Some points:
[-1.6  0.1 -1.9 -1.2  2.1 -0.5  0.7  0.3 -1.4 -0.9  0.3  0.5  0.2  1.6  2.  -0.3  0.6  2.1  1.5 -0.5  0.1 -0.3  0.8 -0.6]
[-1.3  1.4 -0.8  0.1  0.9  0.7  0.9 -1.1 -0.6  0.7 -0.7 -0.4 -0.2  0.5 -0.2 -0.1 -1.7 -0.2  2.6  0.9  0.8  1.1  0.3  0.8]
[-1.2 -1.  -1.3 -0.5  0.3  0.  -0.2  1.1 -1.4  0.5 -1.9  1.4  1.3 -0.5 -0.6 -0.1  1.  -0.3  1.4  1.  -0.8  1.9 -0.9  0.9]
[-0.8 -1.3 -0.8  1.8  0.3  0.5 -0.3 -0.9 -0.5  0.8  0.1  0.6 -1.4 -1.3 -0.1 -0.3 -0.7  0.4  1.1  1.4  0.8  1.2 -1.6  0.3]
[-0.8  0.4  0.3  0.2 -0.2 -0.4 -0.4 -0.5 -0.6  0.5  0.8  0.2 -2.  -1.2 -0.9 -0.9  1.4  1.   0.5 -0.3 -0.9 -0.2 -2.6 -2.2]
[-0.8 -0.6  0.   1.1 -0.8  0.8  0.8 -1.  -0.6 -1.5 -0.9 -0.8  1.2 -1.1 -0.3 -0.7  0.2  1.3 -1.1  0.5 -0.8  0.1  0.6 -2.6]
[-1.   3.2  0.8  0.9 -0.5  0.8  0.5 -0.1  0.4 -0.9 -0.2  0.1  0.7 -1.4  1.   0.5  0.6  1.  -0.6  0.3  0.   0.5 -0.4  0.7]
[-0.2 -1.   1.2  0.6 -1.3  1.   0.2  0.1  0.7  0.2  0.2  0.6 -1.2 -1.4 -0.1  0.8  0.7  2.9 -0.6  0.8  1.6 -0.1 -1.5  0.1]
[-0.1 -1.5 -0.2  0.5 -2.1  1.3  1.   0.7 -0.1  0.6 -0.5  0.1 -0.1 -1.2  1.9  0.8 -1.3  0.6 -1.5  0.7  0.1 -0.9  1.6 -2.3]
[-0.2  2.2  0.1  0.5 -0.2  1.4  1.5  2.4  0.3  1.4 -0.4  0.5 -0.6 -0.7  1.1  1.3 -1.6 -0.4 -1.5  0.8  0.2 -0.5  0.3 -0.1]
[-1.8  0.   0.1  1.3  1.7  1.1  1.3  0.4  0.1  0.7 -1.  -0.4  0.6  0.3  1.1  1.1  1.1 -1.4 -1.6  0.9 -0.9 -0.7 -1.4  0. ]
[ 0.5 -0.6 -0.1  2.   0.5  1.5  0.6  0.  -0.5 -0.1 -1.7  0.3  0.3  0.8 -1.6  1.3  0.5 -1.  -1.  -1.9  0.9 -0.9 -0.5 -0.4]
[ 0.9  1.6 -2.   0.7 -0.9  0.8 -0.3 -0.3  0.7 -0.4  1.5 -0.2  0.8 -0.3 -0.8  1.7  0.6 -0.6 -0.2 -1.  -1.  -1.5 -2.1 -0.1]
[ 1.1 -0.4 -1.7 -0.4  0.1  0.4 -1.1 -1.9  0.1  0.8 -0.2  0.6  0.4  0.4 -1.8  2.7  0.9 -0.3 -1.3  1.1 -1.2 -1.2 -0.2 -0.3]
[-0.6  0.9 -0.4 -1.1 -0.5 -0.4  0.8 -0.3  2.   0.1 -1.5  1.6  0.1  0.  -1.4  0.9  0.9  0.1 -2.1  0.1 -0.3  1.7 -0.6  1.2]
[ 0.7 -0.3 -0.1 -0.6 -0.6  0.6  1.5 -0.3  2.  -1.4 -0.1  1.8 -0.6 -0.1 -1.   0.2  1.3 -1.1 -1.4  1.5  0.7  1.2  1.   0.9]
[-1.1 -1.4 -0.4 -1.   2.6  0.2  0.4 -1.4  2.6 -0.7 -0.5  0.8 -1.8  0.1  1.3  1.2  0.4 -1.5 -0.3 -1.2  0.9  0.4  0.9 -1.3]
[ 0.5 -1.  -2.1  1.  -0.6 -1.1  0.5  0.2 -0.3  0.2  0.5 -0.4 -1.8  0.4  0.9 -0.1 -0.2  2.9 -0.2  0.6  0.6 -0.1 -1.4  1.5]
[ 0.8 -0.8 -0.2 -0.5  0.5  0.8  0.7 -0.5 -2.5  0.2  0.1 -0.9 -1.3 -0.2  1.5 -0.2  1.3 -0.7 -0.2  0.9  0.   0.7 -0.2  1. ]
[ 2.   1.  -1.1  0.2  1.6 -0.3  0.1  0.5 -2.5  0.4 -0.5  0.  -0.8 -0.3 -1.5 -0.5 -0.3  0.1 -0.6 -0.5  0.8  1.4  1.2  0. ]
[ 0.7  0.2 -0.7  0.3 -1.2  0.5 -0.7 -0.4 -0.4 -0.1  1.5  0.1 -0.4  0.4  1.  -0.1 -1.1 -0.4 -0.2 -1.2  1.3  1.4  0.2 -0.3]
[ 0.6 -0.1  0.  -0.3 -1.2 -0.5 -0.1 -0.2 -1.2 -1.7 -0.7 -0.4 -0.9  0.3  0.7 -0.8 -1.2 -2.   0.3 -0.4 -0.9  0.8 -0.4  0.6]
[-0.8 -1.2 -0.2  1.3 -1.4 -1.5  0.4 -0.4 -0.7  0.8  0.1 -1.8 -0.7  0.6 -0.4 -1.3  0.7 -0.8 -0.5  0.9  1.5  0.  -0.3  0.5]
[ 1.  -1.3  0.7 -0.4 -0.2  1.6 -0.1  0.4 -0.2 -0.1  0.5 -1.8 -0.6 -0.4  0.8 -0.6  2.2 -0.4  1.1  0.7 -1.   1.8  1.1  0.8]
[ 1.   1.7  0.7 -0.3  0.1 -1.2 -0.7 -0.8 -1.3 -0.4 -0.2 -1.3 -0.7 -0.9 -0.1 -1.   1.7 -0.7 -0.6 -0.9  0.5  1.2  1.8 -0.4]
[-0.4  1.4 -0.5 -0.7 -1.6 -0.6 -1.8 -0.2  0.2 -0.3  1.5 -1.1  0.3  0.6  0.7 -0.6 -0.2 -1.1  0.1 -0.4  1.4  1.5  0.1 -0.5]
[-1.7  1.7  0.7 -2.5 -1.5  0.2 -0.2  0.6 -0.5 -0.4 -0.3 -1.1 -0.5  0.6 -0.5  0.8  0.  -0.4  0.6 -0.9  1.2 -0.8  0.3  0.7]
[-1.   0.4  0.1 -1.6 -0.1 -0.3  0.8  1.3  1.4  0.2 -0.9 -1.7 -0.2 -1.5 -1.2  0.9 -0.8  0.2  1.4 -0.9  1.6 -1.1  0.5 -0.4]
[ 0.  -0.9  0.7 -1.1  0.9 -0.9  0.9  1.1  0.3 -1.4  1.  -0.9  0.5 -2.  -0.3  1.4 -0.5 -0.9  0.8  1.7 -0.4 -0.3  0.4  0. ]
[ 1.   1.1  0.8  1.3  1.7 -0.1 -0.8  1.4  1.  -2.3 -0.3 -0.1 -0.1 -1.4 -0.9  0.4 -0.1 -0.3  1.3 -0.9 -0.2  0.   0.7 -0.9]
[-0.9  0.1  1.2  0.  -0.5 -0.8 -2.5  1.2 -0.2 -0.9  1.4  0.9  1.1  0.9  0.7  1.8 -1.  -1.2  0.5 -0.7  0.9  0.4  0.4 -1. ]
[ 0.5 -0.7  1.2 -0.8 -0.1 -1.3 -0.1  1.2  0.4 -3.   0.1 -0.1  0.1  0.8 -0.7  1.1 -1.1 -1.2  1.1  0.9 -0.9  0.4  0.1  0.6]
[-0.3 -0.5  1.1  1.6 -0.3 -1.7 -0.5  1.   0.4  0.5  1.1 -1.1 -0.6  0.9 -0.9  0.7  1.4 -0.3  0.6  2.4  1.  -1.6  0.8  0.8]
[ 0.7  0.   0.8  2.3  0.2 -2.8 -0.3  1.2  0.7  0.8 -0.3  0.2 -0.4  0.2 -0.8  1.2  1.2  0.5  0.6 -1.7 -0.1  0.   1.2  0.1]
[ 0.   0.3 -0.9  0.3 -0.4  0.4 -0.3 -0.2  0.4  0.6  0.7 -0.5  1.2  2.7  0.  -0.2 -0.5  1.4  0.7  0.1  1.   1.   0.  -1. ]
[ 0.4 -0.7  1.9 -0.5 -0.2  0.6 -0.7  0.6  0.2 -0.1  0.1 -0.4 -0.2  2.6  1.1 -0.4 -1.   0.9  0.2 -0.8 -1.3  0.3 -1.1 -0.3]
[ 1.4 -0.9  1.7 -1.   1.1 -1.1  0.2 -0.7 -0.4  0.   0.3 -1.5  0.7  1.2  1.2  0.3 -1.7  0.6 -0.6 -0.4 -1.2  0.3 -1.3  0.1]
[ 1.2  1.3  0.6 -0.3  0.8 -0.3 -1.2 -0.5  0.4 -0.3 -1.8 -1.8  0.9  1.3 -0.9 -1.1 -1.7  1.3 -0.7 -0.3  0.2  0.5  0.9  0.6]
[ 0.7  0.2  0.2 -0.2  0.4 -0.2 -2.8  0.   0.   0.5 -1.6  0.8 -0.2 -0.8  0.1 -1.1 -0.2  0.  -0.5  1.  -1.  -0.4  0.3  1.2]
[-1.3 -1.4 -1.2 -1.   2.   0.8 -2.6  0.  -0.3 -0.6 -0.3  0.7 -0.2 -0.1  0.  -1.3 -0.5  0.2 -0.5 -0.5  0.5 -1.   0.9 -0.5]
[-1.4 -0.3  0.4 -0.3  2.4  1.4 -0.2 -0.3 -0.2  0.5  2.6  0.7  0.5 -0.9 -1.  -1.3 -0.4  0.  -0.6 -0.6  0.2 -0.8  0.3  2. ]
[-2.  -1.3  0.1  0.5 -0.7  0.1 -0.8 -0.3  0.2  1.2  1.1  0.7  0.2 -1.3 -0.5 -1.  -0.7 -0.3  0.  -2.3 -1.8  0.2  1.6  0.5]
[-1.1  0.   1.4 -0.1 -0.4  0.6  1.8 -1.2 -0.7  0.7  1.8  1.5 -0.2  0.7 -1.8 -0.7 -0.8  0.7  0.6 -0.3 -1.7 -0.6  1.4  1.3]
[ 0.6  1.4 -0.8 -0.3 -0.8 -0.6  1.3  0.1  0.5  1.1  0.8  1.3 -0.7  0.4 -1.1 -1.4  0.4 -0.2  0.3 -0.4 -2.3 -0.6 -0.7 -2.2]
[ 1.2  0.2  0.9 -0.2 -0.4  0.   0.6 -0.5  0.1  1.4  0.7  2.1  1.6  0.7 -0.2 -0.8  0.3  0.   1.2 -0.2  2.2 -0.5 -0.7 -2.2]
[ 1.4 -0.8  0.9 -0.7 -0.1 -0.1  1.  -0.1  0.7  0.8  0.8  0.1  1.4  0.8  0.9 -0.9  0.2 -0.1  0.3 -1.1  0.4 -0.8 -1.4  0.2]
[ 1.7 -0.3  0.7 -1.1  0.7 -0.3  0.9 -0.3  1.   0.4  0.9 -0.8  2.   0.1  0.7 -1.6 -1.  -0.3 -0.1 -0.3 -0.4 -1.1 -1.   0.5]
[ 1.  -0.6  0.8 -0.7  0.1 -0.7  0.  -1.4  0.   1.1 -1.7  1.1  1.5 -0.7  1.4 -0.4 -0.1 -0.1 -0.2 -0.1 -1.  -1.   0.5  0.7]
[ 0.6  0.  -0.9  0.4 -1.3  0.3 -0.9 -1.3  0.5 -0.3 -1.8  1.1  0.7 -0.3  1.2 -1.6  0.9 -0.6 -0.1  0.8 -0.9 -2.6  0.7  0.9]
These points spread out most along one direction. Take the direction at right angles to it along which they spread out most. Go by this last direction. Where along it does each point below lie, from 0 to 99? The average is 50, and the first point in the table lies past the average. One standard deviation of the points above along it is 16.
[ 1.1 -0.4 -1.7 -0.4  0.1  0.4 -1.1 -1.9  0.1  0.8 -0.2  0.6  0.4  0.4 -1.8  2.7  0.9 -0.3 -1.3  1.1 -1.2 -1.2 -0.2 -0.3] 42
[ 2.   1.  -1.1  0.2  1.6 -0.3  0.1  0.5 -2.5  0.4 -0.5  0.  -0.8 -0.3 -1.5 -0.5 -0.3  0.1 -0.6 -0.5  0.8  1.4  1.2  0. ] 52
[ 0.7 -0.3 -0.1 -0.6 -0.6  0.6  1.5 -0.3  2.  -1.4 -0.1  1.8 -0.6 -0.1 -1.   0.2  1.3 -1.1 -1.4  1.5  0.7  1.2  1.   0.9] 25
[ 1.2  0.2  0.9 -0.2 -0.4  0.   0.6 -0.5  0.1  1.4  0.7  2.1  1.6  0.7 -0.2 -0.8  0.3  0.   1.2 -0.2  2.2 -0.5 -0.7 -2.2] 62
[ 0.5 -0.6 -0.1  2.   0.5  1.5  0.6  0.  -0.5 -0.1 -1.7  0.3  0.3  0.8 -1.6  1.3  0.5 -1.  -1.  -1.9  0.9 -0.9 -0.5 -0.4] 36
[ 0.6  0.  -0.9  0.4 -1.3  0.3 -0.9 -1.3  0.5 -0.3 -1.8  1.1  0.7 -0.3  1.2 -1.6  0.9 -0.6 -0.1  0.8 -0.9 -2.6  0.7  0.9] 59
[-1.8  0.   0.1  1.3  1.7  1.1  1.3  0.4  0.1  0.7 -1.  -0.4  0.6  0.3  1.1  1.1  1.1 -1.4 -1.6  0.9 -0.9 -0.7 -1.4  0. ] 43
[ 0.  -0.9  0.7 -1.1  0.9 -0.9  0.9  1.1  0.3 -1.4  1.  -0.9  0.5 -2.  -0.3  1.4 -0.5 -0.9  0.8  1.7 -0.4 -0.3  0.4  0. ] 24
[-0.2 -1.   1.2  0.6 -1.3  1.   0.2  0.1  0.7  0.2  0.2  0.6 -1.2 -1.4 -0.1  0.8  0.7  2.9 -0.6  0.8  1.6 -0.1 -1.5  0.1] 56
[-1.3  1.4 -0.8  0.1  0.9  0.7  0.9 -1.1 -0.6  0.7 -0.7 -0.4 -0.2  0.5 -0.2 -0.1 -1.7 -0.2  2.6  0.9  0.8  1.1  0.3  0.8] 57
[-1.   3.2  0.8  0.9 -0.5  0.8  0.5 -0.1  0.4 -0.9 -0.2  0.1  0.7 -1.4  1.   0.5  0.6  1.  -0.6  0.3  0.   0.5 -0.4  0.7] 35
[ 1.4 -0.9  1.7 -1.   1.1 -1.1  0.2 -0.7 -0.4  0.   0.3 -1.5  0.7  1.2  1.2  0.3 -1.7  0.6 -0.6 -0.4 -1.2  0.3 -1.3  0.1] 67
[ 0.   0.3 -0.9  0.3 -0.4  0.4 -0.3 -0.2  0.4  0.6  0.7 -0.5  1.2  2.7  0.  -0.2 -0.5  1.4  0.7  0.1  1.   1.   0.  -1. ] 68
[-1.1 -1.4 -0.4 -1.   2.6  0.2  0.4 -1.4  2.6 -0.7 -0.5  0.8 -1.8  0.1  1.3  1.2  0.4 -1.5 -0.3 -1.2  0.9  0.4  0.9 -1.3] 29
[ 0.7  0.2  0.2 -0.2  0.4 -0.2 -2.8  0.   0.   0.5 -1.6  0.8 -0.2 -0.8  0.1 -1.1 -0.2  0.  -0.5  1.  -1.  -0.4  0.3  1.2] 53
